In the data rows, the value 128 means zero.
Some points:
[179, 161, 129, 127, 128, 127, 127, 127, 97, 86, 94, 101, 101, 116, 125, 158, 195, 198, 184, 163, 128, 100, 95, 97, 105, 98, 94, 105, 107, 128, 129, 102, 101, 104, 127, 156, 184, 190]
[116, 129, 159, 185, 192, 189, 158, 127, 97, 87, 94, 101, 101, 96, 94, 95, 129, 124, 131, 115, 128, 128, 154, 159, 180, 185, 156, 149, 131, 128, 129, 132, 129, 97, 95, 100, 86, 91]
[165, 192, 189, 156, 160, 127, 95, 98, 97, 104, 94, 101, 101, 114, 125, 127, 129, 112, 116, 129, 156, 185, 199, 189, 154, 127, 125, 147, 144, 128, 129, 102, 73, 79, 95, 100, 124, 150]
[70, 67, 99, 98, 128, 158, 158, 185, 189, 178, 128, 101, 101, 94, 94, 95, 97, 110, 118, 120, 128, 128, 119, 97, 120, 127, 156, 191, 188, 187, 159, 132, 129, 138, 158, 128, 114, 84]
[139, 129, 99, 98, 96, 95, 95, 98, 128, 143, 162, 183, 195, 175, 156, 127, 97, 104, 96, 108, 100, 100, 101, 128, 123, 127, 125, 99, 105, 128, 129, 162, 185, 171, 158, 156, 135, 139]
[66, 98, 99, 127, 160, 158, 189, 185, 159, 158, 128, 101, 101, 96, 94, 95, 129, 111, 122, 121, 128, 128, 96, 128, 127, 156, 156, 194, 183, 157, 129, 132, 101, 135, 158, 128, 87, 71]
[87, 98, 99, 98, 128, 127, 127, 98, 97, 134, 162, 155, 164, 155, 156, 127, 129, 143, 150, 144, 128, 100, 84, 97, 98, 98, 125, 159, 190, 187, 189, 162, 129, 101, 95, 100, 84, 105]
[185, 161, 159, 127, 128, 127, 158, 127, 128, 92, 94, 101, 101, 102, 125, 158, 195, 196, 199, 188, 156, 128, 106, 97, 88, 98, 94, 92, 94, 99, 129, 102, 101, 106, 95, 128, 155, 170]
[134, 129, 99, 98, 96, 95, 95, 127, 159, 170, 195, 183, 164, 145, 125, 95, 97, 99, 110, 105, 100, 128, 115, 128, 122, 127, 94, 100, 113, 157, 189, 193, 157, 157, 158, 128, 144, 142]
[128, 161, 159, 185, 160, 158, 127, 127, 159, 142, 128, 101, 101, 88, 94, 95, 129, 140, 168, 192, 213, 213, 180, 128, 111, 98, 64, 85, 92, 99, 99, 102, 101, 121, 127, 128, 107, 91]
[115, 129, 159, 185, 192, 189, 158, 127, 97, 90, 94, 101, 101, 104, 94, 127, 129, 126, 128, 112, 100, 128, 137, 159, 179, 185, 156, 146, 135, 128, 129, 132, 101, 94, 95, 71, 81, 99]
[127, 129, 129, 127, 96, 95, 95, 98, 97, 116, 128, 155, 164, 175, 187, 158, 129, 117, 99, 96, 100, 100, 108, 97, 104, 127, 125, 117, 117, 99, 99, 132, 157, 180, 189, 156, 155, 136]
[168, 161, 129, 127, 128, 127, 127, 98, 97, 81, 94, 101, 101, 129, 156, 189, 195, 190, 173, 147, 100, 100, 100, 97, 100, 98, 94, 100, 102, 128, 129, 102, 101, 110, 127, 156, 191, 195]
[79, 67, 69, 98, 96, 127, 158, 185, 189, 186, 162, 128, 101, 92, 94, 95, 97, 114, 115, 118, 128, 128, 127, 128, 114, 98, 156, 177, 193, 187, 159, 162, 129, 139, 127, 156, 128, 103]
[110, 98, 99, 98, 128, 158, 189, 156, 159, 149, 128, 128, 132, 131, 125, 95, 97, 94, 101, 110, 128, 156, 164, 189, 197, 185, 187, 134, 101, 69, 69, 72, 101, 96, 95, 100, 116, 127]
[132, 129, 129, 127, 128, 95, 95, 98, 97, 99, 128, 128, 164, 172, 187, 189, 162, 143, 108, 106, 100, 100, 111, 97, 107, 98, 125, 120, 122, 99, 99, 102, 157, 173, 158, 185, 179, 129]
[137, 98, 99, 98, 64, 95, 95, 127, 128, 160, 195, 183, 164, 146, 125, 95, 97, 107, 110, 116, 128, 100, 110, 128, 124, 127, 125, 101, 121, 128, 159, 193, 185, 159, 127, 128, 144, 142]
[131, 129, 129, 127, 96, 95, 95, 98, 97, 116, 128, 155, 164, 178, 187, 189, 129, 108, 98, 94, 100, 100, 106, 128, 110, 98, 125, 117, 115, 99, 99, 132, 157, 169, 189, 185, 151, 150]
[158, 161, 159, 156, 128, 127, 127, 156, 159, 130, 94, 101, 101, 85, 94, 127, 129, 167, 183, 210, 213, 185, 143, 97, 88, 98, 94, 91, 96, 99, 99, 102, 129, 121, 95, 100, 111, 126]
[109, 98, 99, 98, 128, 127, 158, 185, 159, 154, 128, 128, 132, 140, 125, 127, 97, 93, 95, 99, 128, 128, 158, 159, 179, 185, 187, 154, 115, 99, 69, 102, 101, 106, 95, 100, 105, 104]
[142, 161, 189, 185, 160, 158, 95, 98, 97, 97, 94, 101, 101, 107, 94, 127, 129, 126, 113, 122, 128, 156, 188, 189, 168, 156, 156, 134, 147, 157, 129, 102, 101, 85, 95, 71, 99, 126]
[139, 129, 129, 98, 96, 64, 95, 98, 128, 143, 162, 183, 164, 176, 156, 127, 97, 93, 99, 101, 100, 100, 116, 97, 118, 127, 94, 105, 104, 128, 159, 162, 185, 175, 158, 156, 137, 144]
These points spread out most along one direction. Take the direction at right angles to it along which they spread out most. Go by this last direction. For each point below, how far along it does it lie, from 0 to 99? The average is 50, and the first point in the table lies past the average. One standard deviation of the points above along it is 16.
[116, 129, 159, 185, 192, 189, 158, 127, 97, 87, 94, 101, 101, 96, 94, 95, 129, 124, 131, 115, 128, 128, 154, 159, 180, 185, 156, 149, 131, 128, 129, 132, 129, 97, 95, 100, 86, 91] 44
[87, 98, 99, 98, 128, 127, 127, 98, 97, 134, 162, 155, 164, 155, 156, 127, 129, 143, 150, 144, 128, 100, 84, 97, 98, 98, 125, 159, 190, 187, 189, 162, 129, 101, 95, 100, 84, 105] 42
[110, 98, 99, 98, 128, 158, 189, 156, 159, 149, 128, 128, 132, 131, 125, 95, 97, 94, 101, 110, 128, 156, 164, 189, 197, 185, 187, 134, 101, 69, 69, 72, 101, 96, 95, 100, 116, 127] 34
[127, 129, 129, 127, 96, 95, 95, 98, 97, 116, 128, 155, 164, 175, 187, 158, 129, 117, 99, 96, 100, 100, 108, 97, 104, 127, 125, 117, 117, 99, 99, 132, 157, 180, 189, 156, 155, 136] 57
[168, 161, 129, 127, 128, 127, 127, 98, 97, 81, 94, 101, 101, 129, 156, 189, 195, 190, 173, 147, 100, 100, 100, 97, 100, 98, 94, 100, 102, 128, 129, 102, 101, 110, 127, 156, 191, 195] 78
[139, 129, 129, 98, 96, 64, 95, 98, 128, 143, 162, 183, 164, 176, 156, 127, 97, 93, 99, 101, 100, 100, 116, 97, 118, 127, 94, 105, 104, 128, 159, 162, 185, 175, 158, 156, 137, 144] 49
[139, 129, 99, 98, 96, 95, 95, 98, 128, 143, 162, 183, 195, 175, 156, 127, 97, 104, 96, 108, 100, 100, 101, 128, 123, 127, 125, 99, 105, 128, 129, 162, 185, 171, 158, 156, 135, 139] 47
